128 stands for zero in the data rows.
Every row has a hidden score from 0 to 30. What is each row's score? 15 is about the middle. The score is a weighted sum of the row's numbers plus the product of two more (or one squared), each taken from its middle value.
ndarray[155 122 110 95 142 158 106 98 96 123 138 122 170 150 109 195 118 93
        91 106 160 111 127 131 186]: 17
ndarray[122 174 126 126 156 138 111 128 126 107 142 159 112 109 116 139 163 109
        116 111 132 112 144 118 106]: 14
ndarray[116 95 121 131 122 91 130 99 83 137 198 130 195 162 226 111 91 102
        123 144 93 136 99 135 125]: 21
ndarray[144 113 121 105 115 152 148 151 164 97 107 138 129 129 105 126 197 122
        106 138 121 116 125 107 133]: 15
ndarray[140 122 106 98 141 122 95 83 87 152 125 109 200 180 123 213 95 83
        86 98 158 113 136 128 219]: 16
ndarray[143 131 115 116 120 165 120 149 162 112 111 139 115 110 107 123 176 127
        123 117 139 108 142 120 116]: 13
ndarray[157 91 109 98 102 159 130 117 127 107 111 113 177 140 100 123 127 126
        99 173 160 112 131 149 171]: 16
ndarray[168 123 112 116 119 131 118 151 99 156 142 190 130 119 168 108 114 127
        137 115 105 110 112 138 101]: 13
ndarray[96 122 115 137 90 125 106 100 124 203 111 97 136 103 105 110 95 207
        178 165 113 219 100 124 110]: 22
ndarray[150 133 108 118 110 153 108 109 130 142 113 128 157 141 112 126 118 118
        103 133 129 118 132 164 157]: 16
ndarray[93 108 192 169 192 91 104 98 102 140 100 88 102 176 206 156 93 96
        144 85 145 176 109 95 135]: 15
ndarray[138 129 110 140 106 149 117 149 130 131 114 162 122 117 120 103 127 175
        148 129 108 116 108 159 102]: 14
ndarray[97 145 203 131 147 101 107 130 112 104 206 106 125 115 166 116 146 108
        156 140 106 114 104 93 116]: 16
ndarray[162 121 115 95 133 158 117 110 112 109 138 123 152 144 107 164 137 94
        94 115 150 105 126 130 200]: 14
ndarray[104 136 117 145 112 162 131 131 162 115 123 103 115 100 104 116 147 111
        134 145 106 134 209 119 94]: 12
ndarray[124 138 123 113 150 101 90 92 87 184 128 112 165 111 164 167 97 95
        108 91 176 152 159 125 145]: 9
ndarray[126 153 142 121 134 141 93 109 102 146 137 122 151 125 138 144 136 110
        118 107 152 125 120 125 132]: 12
ndarray[136 119 98 137 107 120 124 129 108 166 129 215 150 92 165 110 100 130
        123 127 112 114 125 164 101]: 18
ndarray[172 124 116 99 124 185 133 141 145 98 123 130 122 124 103 139 164 104
        102 125 121 100 135 122 160]: 12
ndarray[102 116 148 122 167 88 89 92 83 161 136 102 178 112 154 178 91 90
        108 88 180 156 168 119 164]: 10
ndarray[94 118 140 178 121 113 143 104 132 127 128 98 105 124 114 111 115 117
        145 157 137 203 120 133 103]: 21
ndarray[135 104 91 142 99 102 95 86 85 232 107 159 221 140 172 123 83 114
        100 107 114 164 102 224 116]: 19
ndarray[112 146 130 134 124 131 104 127 134 133 110 134 140 159 120 119 165 128
        104 107 128 160 113 117 133]: 20
ndarray[91 123 124 169 105 120 135 148 186 93 122 129 103 108 91 99 163 156
        149 189 111 123 133 134 87]: 18
ndarray[178 106 111 110 108 149 136 127 122 116 109 133 153 164 118 127 123 124
        104 151 111 118 121 145 146]: 12
ndarray[95 93 159 122 139 84 162 175 105 93 230 124 116 88 255 95 106 110
        173 177 84 100 112 88 89]: 17
ndarray[124 119 127 145 109 168 123 172 179 101 128 122 116 102 98 102 162 151
        162 142 106 113 112 118 103]: 15
ndarray[231 95 90 107 98 152 165 137 114 128 111 166 139 129 124 109 106 126
        104 144 94 108 124 184 122]: 5
ndarray[149 109 90 139 91 134 154 151 163 120 99 184 109 114 100 95 107 205
        124 151 100 112 110 195 102]: 10
ndarray[119 147 128 119 131 123 89 91 91 161 132 113 185 126 150 165 115 98
        102 99 181 142 115 139 150]: 12
ndarray[108 122 125 181 109 142 118 120 137 176 100 119 110 127 138 112 106 159
        139 129 117 151 104 144 109]: 17
ndarray[162 118 133 94 130 188 151 183 170 89 126 115 99 118 97 121 207 104
        102 124 113 93 138 100 134]: 13
ndarray[135 110 130 123 130 114 137 164 105 119 163 162 126 105 199 108 117 126
        159 131 92 107 112 122 100]: 15
ndarray[99 139 132 133 175 116 130 108 109 106 156 150 109 112 131 133 140 94
        118 124 139 125 188 115 96]: 18
ndarray[98 120 109 255 123 101 159 119 136 136 105 106 92 119 129 105 94 152
        162 104 124 154 124 148 91]: 15
ndarray[114 111 142 106 183 106 112 94 99 115 137 103 147 172 135 188 100 90
        98 100 166 134 112 116 230]: 20
ndarray[196 97 92 114 104 126 155 130 104 128 115 186 150 127 152 116 104 126
        102 146 106 109 120 174 125]: 11
ndarray[128 146 133 118 133 135 95 115 105 150 134 128 147 122 137 138 126 116
        122 110 139 134 128 128 139]: 13
ndarray[114 148 128 103 95 186 103 136 139 178 130 118 124 93 103 111 129 182
        168 153 114 126 115 112 101]: 16
ndarray[100 107 174 142 172 97 107 96 99 153 101 91 112 160 187 163 94 102
        136 87 148 185 109 106 174]: 17
ndarray[135 136 106 126 102 137 106 100 124 151 110 113 181 142 107 129 114 122
        103 126 151 126 122 174 169]: 15
ndarray[99 114 215 142 196 105 152 143 143 102 105 93 86 131 149 135 130 110
        178 91 123 125 111 90 129]: 14
ndarray[110 164 124 145 125 140 118 116 133 138 120 122 106 123 113 127 137 127
        124 125 146 144 116 137 122]: 15
ndarray[143 119 83 146 90 120 163 159 151 124 101 192 96 95 91 89 111 226
        135 153 96 100 122 209 90]: 14
ndarray[138 112 123 102 106 152 175 174 207 88 111 125 108 106 95 109 216 121
        114 153 113 101 127 107 124]: 15
ndarray[116 188 148 119 148 137 100 130 116 118 125 119 121 100 136 139 172 113
        122 104 168 111 139 104 117]: 9
ndarray[114 131 136 135 150 112 102 99 105 165 109 104 130 143 173 157 102 109
        124 98 157 167 115 127 141]: 12
ndarray[233 93 97 94 116 167 178 159 125 104 121 192 116 129 123 121 128 107
        99 117 100 93 132 145 116]: 4
ndarray[144 95 102 111 109 124 135 111 123 108 111 115 149 161 93 132 125 135
        104 136 174 121 144 159 180]: 16
ndarray[138 131 106 116 100 158 120 126 164 124 112 123 135 125 100 110 127 144
        116 142 131 112 141 158 148]: 21
ndarray[141 126 97 136 97 126 132 139 138 143 105 177 115 126 104 99 109 199
        122 156 112 116 102 183 112]: 14
ndarray[140 134 113 117 123 175 122 135 160 111 120 135 119 107 99 125 168 123
        115 118 142 109 144 129 122]: 14
ndarray[106 112 189 127 195 107 133 156 141 105 110 94 89 120 159 134 152 111
        191 91 123 120 122 89 124]: 14
ndarray[85 255 124 176 149 85 96 112 105 117 167 148 105 80 189 111 111 96
        105 132 111 107 133 83 95]: 10
ndarray[140 159 109 116 123 175 120 137 142 116 129 136 121 105 96 117 171 123
        115 124 146 113 130 122 124]: 16
ndarray[149 138 118 96 136 137 95 93 89 140 126 117 172 145 130 202 124 91
        92 95 196 115 119 129 174]: 11
ndarray[92 130 165 151 163 105 93 86 84 143 201 98 150 169 183 133 108 86
        133 107 121 168 110 109 101]: 24
ndarray[95 96 128 155 102 95 127 100 140 182 100 90 113 110 126 124 88 168
        220 127 110 245 123 98 112]: 18
ndarray[83 104 144 98 255 80 86 77 76 184 114 86 131 133 203 255 81 75
        85 77 213 163 115 100 177]: 20
ndarray[92 153 132 193 127 103 121 91 117 144 113 103 102 141 151 138 117 113
        125 129 163 181 123 113 102]: 14
ndarray[97 166 209 116 177 101 100 133 100 99 247 109 112 110 155 113 168 99
        159 120 104 104 105 89 101]: 21
ndarray[88 131 231 121 151 84 105 113 100 97 255 94 146 102 228 105 114 96
        142 150 96 115 110 85 120]: 17
ndarray[95 132 247 108 177 106 110 155 107 91 242 104 103 97 154 114 185 98
        162 114 105 97 107 85 100]: 15
ndarray[143 117 158 101 164 145 142 145 132 99 124 104 103 141 136 147 157 104
        119 107 130 108 124 103 155]: 11
ndarray[150 113 118 114 108 136 140 155 135 102 110 128 120 157 136 111 150 151
        113 165 108 123 112 122 133]: 13
ndarray[100 141 138 163 105 109 105 118 132 119 134 107 134 138 113 98 134 177
        167 161 129 118 103 138 121]: 19
ndarray[95 115 120 230 117 106 174 114 147 137 104 134 90 125 148 108 106 136
        146 145 109 150 114 119 88]: 22
ndarray[145 139 108 102 139 144 103 96 103 137 134 124 157 164 113 180 114 95
        93 106 173 111 127 134 174]: 12
ndarray[123 113 165 94 129 100 142 222 198 90 101 112 117 98 106 117 168 129
        127 113 103 106 175 98 155]: 10
ndarray[148 107 95 137 114 108 144 154 123 135 109 232 109 96 129 106 101 156
        132 108 107 103 165 173 100]: 10
ndarray[107 181 138 141 121 118 107 137 113 107 161 118 113 131 101 102 167 156
        177 131 130 113 101 128 108]: 17
ndarray[92 131 150 135 115 89 92 121 110 136 92 114 187 204 173 109 154 116
        93 94 104 255 98 92 133]: 19
ndarray[121 160 124 106 137 123 91 93 89 150 124 125 162 123 162 191 125 92
        99 92 192 130 129 125 147]: 16
ndarray[89 137 175 134 137 91 93 164 115 145 99 122 142 166 168 106 143 130
        110 88 98 232 100 96 125]: 15
ndarray[96 164 190 125 158 102 99 111 97 114 245 108 123 127 160 120 138 103
        155 117 111 119 102 97 111]: 23
ndarray[96 134 177 139 142 96 100 106 95 131 198 108 162 123 178 116 110 112
        147 135 109 148 105 104 119]: 18
ndarray[97 115 160 206 137 129 127 98 134 134 130 97 111 138 141 129 108 90
        130 120 111 165 126 132 116]: 18
ndarray[111 152 149 120 139 110 92 94 88 149 158 115 172 134 164 156 120 98
        116 105 153 141 113 122 134]: 13
ndarray[101 103 121 133 101 91 106 111 117 123 93 115 195 247 144 107 124 131
        92 116 99 255 99 105 148]: 27
ndarray[138 139 107 122 106 148 113 114 142 131 119 134 144 125 99 126 132 133
        108 132 147 114 132 158 145]: 15
ndarray[173 129 120 96 130 181 134 135 133 102 132 114 123 122 103 148 167 102
        99 127 130 101 137 116 157]: 10
ndarray[230 91 87 108 95 133 195 140 123 108 106 179 122 135 120 109 110 136
        99 165 97 103 119 180 115]: 5
ndarray[94 108 129 132 120 95 140 95 129 184 104 95 109 117 129 155 92 139
        175 111 144 225 130 99 126]: 16
ndarray[93 98 149 169 194 84 143 171 132 122 102 107 91 88 147 118 86 111
        144 86 115 141 252 104 111]: 9
ndarray[158 116 118 101 125 172 145 138 160 97 123 128 122 115 105 136 175 105
        103 129 129 102 146 108 147]: 13
ndarray[129 157 150 112 154 148 102 132 116 123 124 117 115 119 137 155 162 108
        127 95 155 113 128 106 127]: 10
ndarray[111 161 110 108 91 183 105 130 133 164 125 119 128 91 96 104 131 207
        168 163 119 130 117 119 95]: 18
ndarray[112 184 165 134 139 105 99 115 106 122 164 117 137 116 167 130 136 107
        131 129 118 119 119 103 126]: 11
ndarray[150 156 105 107 122 155 115 117 129 126 127 139 128 124 99 131 143 124
        104 125 143 119 136 143 140]: 14
ndarray[105 100 133 146 114 93 169 161 136 108 154 132 132 99 160 97 104 151
        160 203 90 118 105 112 105]: 22
ndarray[140 141 104 114 105 145 108 102 130 160 111 123 153 135 102 123 117 125
        107 132 148 124 133 166 164]: 21
ndarray[104 147 123 208 136 115 126 149 176 98 124 116 91 98 100 103 137 142
        158 108 126 106 186 112 88]: 23
ndarray[91 153 125 123 100 143 160 111 159 146 152 102 92 92 100 111 127 132
        180 189 116 147 138 98 88]: 20
ndarray[153 94 115 100 97 168 134 128 146 100 105 105 169 144 97 120 136 130
        102 168 144 107 129 151 172]: 15
ndarray[177 111 90 127 99 152 129 146 121 162 112 206 119 101 119 102 109 152
        131 120 98 111 123 195 97]: 11
ndarray[152 89 121 97 102 178 148 163 155 89 107 119 148 120 94 119 162 135
        99 161 155 100 129 127 142]: 11
ndarray[100 161 141 138 121 114 101 156 123 149 105 140 133 155 144 108 156 144
        116 95 109 174 103 112 113]: 15
ndarray[122 123 107 166 102 120 129 119 124 192 104 140 113 124 133 111 102 149
        135 129 111 153 106 181 104]: 17
ndarray[114 163 118 106 91 179 105 135 151 171 128 128 120 88 97 105 132 195
        161 153 118 120 121 112 96]: 15
ndarray[116 121 138 116 120 106 111 122 126 117 99 120 171 241 147 126 164 111
        93 108 111 168 107 102 154]: 24
ndarray[153 105 111 93 113 136 108 104 104 110 120 112 200 166 102 148 122 113
        92 144 202 112 119 134 194]: 18
ndarray[142 136 108 112 157 137 122 121 118 115 123 118 97 138 97 146 184 103
        116 92 162 103 183 119 148]: 16
ndarray[124 210 123 134 142 125 96 106 104 136 126 146 118 129 139 151 143 110
        114 105 132 132 121 125 118]: 15
ndarray[111 135 161 131 210 105 117 125 120 122 112 102 93 136 200 162 110 108
        146 91 113 151 123 91 125]: 11
ndarray[108 143 139 152 155 110 94 92 89 164 116 109 147 129 189 165 105 96
        114 89 188 151 129 116 117]: 9
ndarray[244 91 92 90 111 154 238 169 129 93 119 187 102 123 115 109 122 107
        96 130 96 90 134 136 119]: 2
ndarray[109 119 82 178 102 90 228 151 190 91 102 220 81 85 87 85 100 224
        127 126 100 95 181 141 80]: 8
ndarray[91 119 255 125 135 99 116 213 154 85 154 93 110 90 127 98 142 131
        198 142 98 105 112 94 99]: 4
ndarray[94 103 106 89 255 85 88 76 76 131 158 98 144 116 117 255 79 75
        83 79 246 118 157 109 217]: 16
ndarray[127 128 105 133 100 152 126 126 177 114 111 125 134 124 90 108 134 158
        113 150 139 107 125 166 139]: 21
ndarray[146 138 120 122 110 169 114 137 139 121 117 123 136 118 110 126 152 131
        121 124 124 115 131 138 127]: 10
ndarray[95 119 109 90 223 93 90 76 77 129 165 104 147 180 112 255 86 75
        82 83 253 119 122 120 184]: 14
ndarray[94 121 126 103 222 101 91 77 79 151 159 99 140 155 153 255 88 76
        88 84 203 128 117 120 164]: 20
ndarray[97 164 163 120 208 113 102 101 100 143 106 100 93 178 181 179 107 109
        124 87 148 161 92 96 139]: 15
ndarray[134 125 114 132 108 191 125 145 172 110 118 136 122 106 97 111 147 144
        125 137 120 116 126 134 111]: 14
ndarray[148 121 127 109 116 145 140 157 143 91 123 117 118 137 108 118 192 137
        114 167 121 98 117 118 130]: 15
ndarray[89 112 161 132 111 83 91 118 107 139 88 112 237 170 208 107 106 119
        90 91 93 255 99 90 147]: 15
ndarray[126 130 101 155 98 114 130 140 115 137 129 139 126 131 111 91 106 198
        165 164 94 133 97 169 101]: 19
ndarray[196 99 95 121 102 154 152 174 160 117 103 224 107 105 111 101 112 146
        119 127 94 99 125 163 100]: 11
ndarray[98 101 119 127 107 94 160 130 176 126 108 92 99 92 114 111 106 182
        255 126 104 148 176 86 98]: 11
ndarray[125 127 113 118 110 173 134 175 205 101 116 130 107 95 90 105 203 138
        135 128 118 110 126 120 106]: 18
ndarray[130 223 111 139 129 126 100 102 111 153 119 135 129 125 133 158 126 107
        104 104 139 124 128 132 124]: 8
ndarray[108 165 141 104 97 158 103 138 124 150 166 111 130 91 102 103 130 186
        184 168 115 122 107 102 98]: 15
ndarray[102 140 107 118 91 154 110 99 138 223 114 117 134 97 101 122 102 173
        137 162 139 171 114 129 105]: 21
ndarray[116 139 119 117 113 158 133 185 202 96 121 132 103 93 88 104 223 138
        132 126 123 104 122 114 106]: 17
ndarray[108 123 203 101 166 107 95 99 82 117 248 90 188 157 185 133 115 86
        116 108 112 126 100 93 142]: 26
ndarray[101 90 121 239 142 89 142 102 102 161 97 101 100 174 218 115 83 118
        179 89 100 185 101 131 102]: 22
ndarray[160 104 87 129 92 146 165 149 164 125 102 212 106 103 95 92 102 184
        123 146 96 104 119 204 97]: 11
ndarray[163 108 113 114 105 158 144 133 168 103 116 123 133 130 105 119 146 127
        116 174 106 117 122 121 141]: 17
ndarray[130 100 130 121 128 117 158 151 131 116 104 109 115 207 152 125 131 127
        115 117 110 142 105 113 155]: 17
ndarray[115 103 99 188 103 107 113 96 98 217 96 124 127 153 180 114 83 137
        125 99 110 195 97 216 104]: 19
ndarray[147 148 109 117 109 173 124 147 159 125 121 115 124 108 97 109 160 132
        129 140 121 125 130 118 117]: 16
ndarray[106 160 120 105 101 187 116 116 148 175 132 119 116 96 102 126 121 152
        144 145 141 133 127 116 99]: 15
ndarray[160 99 111 96 112 176 123 129 128 100 119 119 162 130 101 140 146 117
        98 145 160 105 128 134 172]: 14
